One turn sends every row of this set to another row. A few are shown first. Where does it send the rows asked after them?
K_889: [-12   7  -3   6   6  11 -28 -12  -3 -12   9   9   8]
K_434: [-17   8  -2   2  -2  12 -27 -14  -7 -12   7   4  -6]
K_441: [  2   2   9  -3  -1  32 -19   6   6 -13 -10 -28  -3]
K_321: [ -6 -32  24  -4 -10  25   0 -10 -29 -22  -6   7   8]
K_324: [ -5  -5  13  10  -9  26  -6  -6   6   3  -3 -37   9]
K_304: [ 20 -11  10   7  -1  24  -1   1 -45 -16   0 -16  15]
K_571: [-21 -25  -6   5 -12  33 -20 -14 -21 -10   2   0  -8]
K_402: [ -6 -16  -8  18 -11  17  -3 -17   3   9  -6   3  19]
K_997: [-20 -16  15  -2   1  15  -5  13 -29 -12 -11  11 -12]
K_617: [-17 -31  -3  14 -13  20   8   5 -25   5  -8   5  14]
K_516: [  2  -6   8   9 -10  30   3  -3  -2   0  -5 -39   4]
K_380: [-13 -23  17   2  -2  43  -4  -6 -37 -19   3   1  11]
K_355: [ -5  11  11   8   3  15   9  15 -15   3 -13   7   5]
K_437: [ -5  -1  17   3 -18 -10 -19  -3  -2 -11  -4 -25   2]
K_781: [ -7   7   7  22 -14  12 -15  21 -12  -7   1 -24  18]
K_290: [  4 -20  14  -2  12   4 -15  -8 -38 -21  15 -16  15]
K_124: [ -6 -12  16  -7  -5 -14  -7  10   0  -3  -8 -19  19]
K_923: [-12   4   6  18  -6   7 -12  22 -21 -10  10 -26  16]
K_711: [-13 -29  15   9 -12  24  -9  -2 -37 -25   5  10  19]
K_471: [ -2 -16  16 -16  13  34 -14   6 -37   3  -5  -8  18]
K_911: [ -2  20   7  -2   6  18   9   3 -17   4  -4   4  11]
K_843: [ -4   3 -13  12 -25  14 -18   7 -16  -4   6 -26  25]
K_163: [  9 -10  -7  12 -13  14  -2 -15   1   3 -13   7  17]
K_887: [ 20 -33  14  12   9  21 -15 -11 -23 -18  -2 -15  16]
K_165: [  2 -20   5  -3  -1  23 -40   1 -36 -12  -3   2  19]
K_361: [  1 -15  15   6 -14 -10 -21  -5  -1 -19  -5 -22   0]
K_170: [ 10 -29   7 -12 -11  18 -12 -13 -35   2 -12  -5  20]

K_843 -> K_441
K_571 -> K_997
And these:
K_165 -> K_471
K_781 -> K_324
K_321 -> K_711
K_402 -> K_434
K_304 -> K_887
K_923 -> K_516
K_911 -> K_163

One turn sends every row of this set to another row. A few are shown first. Where does it send the rows asked after them?
K_13: [  0  22   1  10 -33  -3 -19  19 -23   0 -25   3   1  -5   2   8   6  -4
   0  32  -2 -16   1  -1  13 -12  -1   8  -1  -2   2 -16 -10   0 -10  -4
  -3]
K_152: [ 18  10  -9  17  15   0   3  27  25   0 -17 -17 -22   7  31  -7   1   9
 -11  12  -7  -7 -19  -2  15   1 -10  -5  -7  -1  -8  -2   1  16   4  11
  -9]
K_303: [  0   7  -1  -7  38   8 -10   2   6  -6   7  14  17   2   6   1  13 -13
 -24 -14  -2   1  -1 -11  14  -1  -4  19   8 -11  13   0   0 -15   4  -5
   6]
K_80: [-17 -24   7   9 -15 -19 -17   5  -6   4  16   3  10  11  22   5  17   2
 -26   5  14  18   4   6  16  17 -12   2   3  -7   3  12  -3 -17   2  -3
  -5]
K_593: [-11 -16  19  11   8  -5  -9   0 -21   6  11 -29  -6  -2  11   3 -12   2
  19   0  -5  11   1  -7  18  -2   2  -1  -1   0   7 -37  -6 -32  -1   5
   2]
K_263: [-11 -18  -6   7 -11 -15 -17  14  -7   9  27   7  15  20   2   9  13  -2
 -19 -10  -1  17   2  -3  10  19  -2  -7   3   1   3  19   1 -18  -2   8
   1]
K_825: [ -6   4 -10   3  33  16 -12   4   1  -1   1  10   7  -6   0   3  17 -15
 -30  -7   5  -2   0  -2  17  -8 -12  18  12 -17  -1   2  -9 -27  -3   2
  -2]
K_636: [-15 -11  10  16  14  -6   1  -4 -15   5  19 -17  -2 -15  -8  15 -16   9
  10  -3 -14   9  13  -2  16   8  17  -8   9  -1  17 -27  -3 -13 -17  12
  12]
K_24: [  7  18 -13   6 -31   5 -19  27 -12   8 -11   6  -5   4  -4  11   6   1
   7  -4 -16 -28 -12  -2  17   0  10  18  -5   1  -2 -10  -7   6  -2   6
  11]
K_96: [-14 -11 -13  10 -14  -7 -23  -2 -12  15  18   3  18  16   9   3  21  -8
 -23   3   9  18  13   4   5  25   0   3   5 -10   2   4  -1  -6  -5   5
 -11]
K_849: [ -5  10   9  26  -2 -26  -8  30  20   6 -14 -25  -9   5  14   1  -1   4
  25  -8   8  10  -9   9   5 -14   0 -11  -5 -18  -4 -22  -7   4 -18   9
 -19]
K_32: [-15   4  -2  28   5 -13  -5  13  22  12 -11 -12  -8 -10  -5  11   9   6
  26  -5   3  -2   5  19  17  -3   0 -10   4  -6  -7 -19 -13  22 -32  15
  -7]
K_207: [ 10  14 -12  16  22   4   6  10  20   0 -18  -7 -10  -5  15   1   6   6
 -12  29 -10  -5   1  -1  13   6  -6 -13   3   8   1  -1   0  32 -14  12
  -5]
K_42: [ -6   4  15   9   8 -22 -11  15  21   7  -6 -12   4   9   4   2   7   0
  46 -10  -5   8  -2  -1  14  -4  -1 -12  -6   8   2 -25  -5  21 -15   4
  -3]
K_740: [-11  -7   1  23   4  -2  -4   0 -14  10  12 -31 -13  -8  12   5 -16   8
   0 -14  -3   7   2   8  12  11  19  10   3 -24   8 -36  -5 -17  -6  13
  -2]
K_309: [  5  18  15   5 -27 -19  -6  28  -7 -11 -12  12  -2  -4   9  16  -5  12
  -3  10 -11 -19  -7  -4  18  -5   7   9  -4  -3  16  -3   1   9  -3  -7
  17]
K_265: [  0  13   3   0  33   1 -10  11   0 -10   1   6  15   1   7   0   6 -15
 -31   0   4   9  -2 -13   6 -14  -8  10   9 -18  10   3  -1 -31   0  -4
  -5]
K_506: [ 17  11 -10   6  21   6  -4  19  16   4 -15 -12  -9  13  15  -8   9  -1
   8  25 -16  -3 -10 -17  14  -1 -15 -15  -6  24  -6  -6   0  15  -1  11
  -6]

K_13 -> K_24
K_96 -> K_263
And these:
K_207 -> K_506
K_825 -> K_303
K_636 -> K_593
K_849 -> K_32

One turn sends every row of this set to another row. A few are shown first. Where does it send the rows asked after them?
K_342: [ 16  -1  -6  -4   9   6   3   6 -23  15 -14 -21]
K_543: [-14  -7   6  -2 -17  -2  11 -23 -13  -9   5   5]
K_248: [ -1  10  -2   7  17  -5   9 -11 -19  17 -18   2]
K_410: [  5  12 -30 -15  -6  -1   7   6 -14  13  -4   3]
K_160: [ -7  10  13  -9   5   1   4 -21  20   4   2  -1]
K_421: [  0  -5 -14  10   6   8  -6  11  21  19  -6 -10]
K_847: [  7  -7  12  13  10  16   6  19   9   2   1 -11]
K_731: [ -5   1  -3 -11 -20 -17 -23  -3 -21   3 -12  -4]
K_404: [  1   5 -13   1 -33  -7 -17  11  -1   0  -9 -16]
K_759: [  9   5 -28   2  -4   7 -11  -5  12 -18   1  -9]
K_445: [  4  -7  23   6  19   1   0  -4   0   2   9 -18]
K_990: [ -4  14  22  -2 -13  -2  -1 -15   4  -7  21  -3]
K_250: [  1   0 -16  21   8   6  -4  -5  22   2  -7   7]
K_138: [ -8   3   1  13   3   1  -9  12  19 -13   8  14]
K_169: [  1   3  -1  -3 -27  15 -12  -2  -6 -23  -1   1]
K_23: [ -5  -5 -26   1   4 -11  11 -23  -1  -2   1  -8]
K_59: [  1  17   4   2 -17  -6 -10  25  -3  -3  -2 -20]
K_591: [  5  -8   5   3  -8  -7  -3  19 -25   5  -3 -23]
K_393: [ -1   7  25  -4   0   4  -9  -3 -15   7  21   1]
K_814: [  5  11 -15  -3   2  -3   8 -21 -26  13   0   8]

K_731 -> K_138
K_847 -> K_342
K_23 -> K_543
And these:
K_404 -> K_250
K_393 -> K_59

One turn sends every row of this set to another row. A few are shown first. Where does it send the rows asked after them?
K_579: [ 17  14  -9  -2 -17   4  -2  -8  -1 -26  16  -3   7]
K_452: [-12   1   2 -26  -3 -20  19  -6   4   3  -3  10  21]
K_895: [  5  17  -8 -35 -15  -8  15  -7 -10 -16  -7   5  13]
K_253: [ 12  -1 -11 -20   1 -19 -26  -9   6   1  -5   5 -18]
K_751: [-30   2   1 -29  -4   3   8  -4  -5  -4 -11  -7   7]
K_68: [ -6 -10  29 -11  -9   4  -2   3  -6 -21   1  -9  23]
K_288: [-22  15 -13 -27  -8 -18  14  -6  -6  -7  -6   7  -1]
K_733: [ 20  -3  -5 -18   8  11 -10 -13 -25 -12   8   2   1]
K_991: [ 14  -4  12 -12 -16   4  -5  11   4 -16 -27  -6   8]
K_488: [-15  -2  12  -3   6 -12   3   8 -27 -18   3   5   9]
K_548: [ 22  -5  14 -31   1 -26 -16 -10 -15 -12   6  10   8]
K_367: [-12   1  19 -21 -17   2 -11  14 -25 -24  -2  10   5]
K_11: [  5 -10  25 -16 -26  -2 -10   7  13  -9   0  11  22]
K_633: [ -4  -2  -1 -12 -17  -1 -15  18   5  -3 -24  13  -9]
K_255: [  6  -2 -11 -14 -11 -18 -17 -15  15  -1 -10   7 -22]
K_699: [ 18  -7  11 -28 -15 -10 -29 -17  17  -8   3  -7  -2]
K_582: [ 21  -3  -1 -28   8   5 -24  -8 -21 -11   3  -3  -3]
K_816: [-25   5   2 -24 -10  -3  12 -16   5  -6  15  -5  18]
K_10: [ 15   4  -9   4   6 -13   8   4  -9  -8   6  13  12]
K_8: [  0  -7  -3  -8   5   6 -13 -25  -3  -4  28  -2   1]
K_174: [-11 -15  27 -30 -12  -3 -20  -9  -6 -15 -17  -6  -6]
K_127: [ -4   6 -11 -27  -5  19  10  -7   1  -3  -6  -9  14]
K_141: [  1   7   7 -11 -24 -29  -3   5   6 -22 -18   7  -4]
K_867: [ 11  -9  15 -25 -24  -8 -20 -19  19 -12 -10  -4  -6]
K_97: [  5   8 -14 -26 -12  -5  14  -6  15   2 -14   4  12]
K_140: [-12   3  -8 -11  -6 -20 -15 -24  -2 -11  19   6 -18]
K_222: [ -3 -22  25 -22   9 -16  -8  -4 -12   0 -11   9   8]
K_912: [ -2 -10   3  -4   6   4  -4  16 -10   5   1  19  15]
K_341: [ -8  -4  -3   2 -14   4 -12   1  21   3  16   9   5]
K_348: [-15  10   7 -14 -33 -18 -13   1   4 -22  10  14  -6]
K_971: [ -9  -9  20 -33  -6  -7 -32 -10  -8 -14  -4 -11 -11]
K_92: [ 11   7   5 -10 -17  -8  -3   0  -8 -18  27  20  18]
K_320: [ -7  10   4 -36 -24   6   8 -14   7 -17  -3 -10  16]
K_863: [  3 -11   5 -17  10   1 -24 -18  -2   0  25  -7   4]
K_948: [ -3  12 -16  -7 -12  14 -13   8 -15 -16   7   9  -9]
K_762: [-16   6  -7   3 -11  11 -12  -4   5 -16   7 -14  -9]
K_181: [-22  -3   6   4 -13 -22  -5  -2  19  -7   3   0  -2]
K_724: [ -7   2   0 -21   1 -26 -24 -18  -8 -11  22   3 -14]
K_381: [ -2 -20  18 -24  13 -21 -21  -4  -5   5  -5   4   1]
K_975: [ 21  -7  14 -26   2 -17  -3 -11 -24 -14   4  15  12]

K_548 -> K_381
K_816 -> K_127
K_92 -> K_912
And these:
K_579 -> K_10
K_174 -> K_867

One turn sends every row of this set to another row. A few are shown first. Where does it send the rows asked after them?
K_89: [ 25  -5  -7  -3 -13 -36  27  -8   4 -19  -9  -8 -12 -23  29  10  16]
K_204: [ 10  -3  22   2  -5 -12  18  18   1   1 -21  -6  16 -16  13  22  19]
K_609: [ 13 -21  -8 -22  -1 -27  35  -7   6  -4 -15 -20  -9 -29  20  -6  23]
K_539: [ 13   0 -20 -12   8   2  18  -7  -9  26  -7  10  -5 -30  15  26   1]
K_191: [ 19  -6 -14 -16  14 -35  15 -17  14  -4  -1 -32  14 -21  15  17 -20]
K_629: [ 30 -27   0  -8  25 -26  11  17   4  12  -5 -24 -22  -4  15  31  -3]
K_920: [ 12 -13 -18 -24  -3   1  18  -6  10  29 -10  -9  -3 -33  25  28 -10]
K_750: [ 13 -22 -12 -13  -2 -18  34 -10  -6 -12  -8  -9 -11 -22  10  -4  29]
K_881: [ 14   5 -13 -20   5 -15  27   0 -11  30 -15   3  -4 -31  29  22 -17]
K_225: [ 14  -7 -15 -14 -14  -1  23  -7  -9  19  -6   0  -3 -21  23  30 -21]
K_641: [  9  -5  27  -3  -9 -18  24  19   2   3 -25 -13  15 -16  17  22  11]
K_918: [ 28 -33   0  -8  22 -20  12  15   1   9  -2 -25 -21   2  10  32  -5]
K_187: [ 11 -11 -15 -17  17 -21  25 -18  -7  -1   0 -29  14 -14   2   8 -19]
K_182: [  7  -7  24  -4  -2 -11  22  20  -2   7 -25 -11  15 -17  11  18  17]
K_828: [ 31 -26   2  -7  20 -27  14  17  -2   9  -4 -24 -23   1  14  30  -9]
K_678: [  7 -12  22  -2  -9  -7  20  17   5   2 -22 -14  17 -16  11  22  16]
K_982: [ 18  -6 -22  -4  18 -21   8 -23   7  -9   7 -23  11 -19   4  22  -5]
K_769: [ 10  -7  22  -4  -4 -14  18  19   9   5 -25 -13  16 -22  15  21  20]
K_730: [ 30 -25   1  -3  24 -24  10  17  -3   8  -2 -19 -24  -1  10  31  -1]
K_90: [ 19   8 -16  -5  23 -36  20 -16 -11  -6   1 -17  11 -14   9  16 -17]
K_983: [ 28 -27   2 -10  27 -25  16  20  -6  12  -5 -23 -22   0  11  27  -4]
K_767: [ 19 -10  -3 -17  -3 -43  36  -3   3  -8 -18 -14 -11 -29  32  -1  15]
K_909: [ 16   2 -20 -12  36 -31  15 -16   2   3  -2 -21  10 -24   8  10  -3]
K_788: [ 21   3 -19 -10  -2  -9   9  -7   9  21  -6   6  -6 -34  29  35  -5]
K_967: [ 18 -18 -10  -3 -19 -22  32 -12  -7 -22  -4  -8 -11 -15  16   5  16]

K_191 -> K_90
K_539 -> K_920
K_641 -> K_204
And these:
K_609 -> K_767
K_828 -> K_730

One turn sends every row of this set to another row. A few are shown first. Where does it send the rows asked after them?
K_459: [ 33  13  -8   2  -5  -8  -6 -32  -2  -6  16  -1  15  14  25  31  23   3
   3  -7  13  -9 -37  -8  -3   0 -13 -13 -37  15   0   3   0  11  -9  -4
 -17 -10]
K_721: [ 13  12  -7  -3   7 -27 -22 -30  -2 -19  18 -10   0   6  -7  27 -26  -8
  -3   0  -9 -10   4  -4 -10  35  19  -3   3  -2   1  -4 -10   9 -14  -1
   7  -6]
K_505: [ 11  -3  -2  33  14  -2   6 -25   2  -7  24  -5  39  23  14  16   6   7
   0  -5 -25   9   8  -9  -4  -5 -34 -27 -23  -9   3   3  10  10  -6   1
   4 -19]
K_359: [ 12 -22  -5   9  23 -25  -1 -30  12   4   7  26   0   5   5  15  -4  -8
  12 -23  12  -4  11 -20  -1  -9 -13  -3  -8   6  -3   0   6  11  -2   7
  -4  -4]
K_717: [ 12   6  -6  11  -3 -20   4   9   1  -3  26  -9 -19  13  17  26  17 -15
   4 -11  -3 -37 -21  -4   1  -3 -14   8  11  -2   0   5   7   7 -11   4
  -3 -10]
K_625: [ 13  -7 -18   3   8 -15  -1 -32  -8  -9  52  -2  31   8   6  17   8   2
   6 -15 -18   3  -2  11 -15   6 -26 -22 -20  -7  -3  -8  -6  17  16 -15
   3 -24]
K_287: [ 27   8  -2  19  10 -12  -6   8 -11 -42  30   0  -8  17  17  21  13   2
   0  -7  -4  19 -17  -7  11   0 -23 -37  -4 -19   2  -5  -6  -3   3  13
  -1   5]
K_670: [ -1 -20  -3  -2  14 -15   2   6  13  -7   2 -22  -6  17   8  18  -4   7
 -14  14  -1 -11 -15   0   9  -9 -21 -12 -19   1  -1  17  -9  -2   8 -18
  11  -5]
K_83: [ 20   2  -9  -4   2  -2  11 -16  -6  13  -9  -7  -4  -1   4  43   2   2
  13   3  -8  -2   3  -9 -18   1  -5 -11   1  12 -17  -5  27  -6 -20   1
   1   6]
K_468: [ 19  -5  15  -1   6 -20  -5 -26 -10 -30  13  -6  16  -9   8  28  11  -2
  14   7  -1   9   4 -13 -23  -2 -20 -26   4   4  10 -26   1   9 -12 -34
 -17  13]
K_176: [  8  24 -24   9  -1 -28   3 -20 -11 -15  30   2  17   5  36  26   1  -1
  -5 -20  19   7   0   1 -13  15  -2 -39  -7   7  -3 -28  12   2 -15  12
   0   3]
K_544: [  6  -4 -24  13  20 -46  19 -25  -3   7  16  10   5   2   8  17  -6  -5
 -13  -1  -3  -1 -13 -15  -2   9   0  -9   0   5   2   4 -11  29 -19  19
   9  12]
K_189: [ 18   4   8  24  24 -13  -3 -27 -11 -13  28 -16  28  24  18   0   8   0
   8  -1 -13  -4  -3  16   4   7 -22 -15  -3 -11   1 -13  15   4  12 -31
   8 -17]
K_183: [ -4  -7   6 -25   8  -9  13   5   6 -33  18  -2 -16  10  10  18   2   4
   0 -22 -19  10  -8  -9 -18   6  -8 -13  12  11 -10 -18   0  17 -12   6
   8  -7]
K_496: [  3   8   1 -23  28 -14 -23 -11 -10 -15  23  -5 -10   2  27  33  -6   1
   2  -8 -23  -1  18  -6  -1  19 -13   7 -14 -18  -6  -7  -5   3  -7  -6
  -3  -4]
K_34: [ -3   4   9  -3  17  -1  14 -20  22 -12   7 -14   1   7   1  15   2 -11
 -15  22  -2 -11 -10  -3  18  18  -1 -21   4 -15  -4   4 -18  11 -19   2
  20   6]
K_315: [  5  25  18   4  -8 -11  -7 -13  -7 -35  22  -1  21   2  32  24   7   3
 -17   5   6 -13 -16   6 -29  28 -11 -27   2  10   1   4  -6 -10 -12 -12
   9 -14]
K_594: [  2   1   0   8 -14 -11  21 -25  -6 -12  17  -1  16  -2  28  22   4 -22
  -1  10  16  -1 -17  -7  -3  -1 -23 -48  15  -5  25   4  10   0  -7   4
   6  -3]

K_625 -> K_189
K_83 -> K_183
K_287 -> K_459
And these:
K_176 -> K_315
K_544 -> K_721
K_670 -> K_359

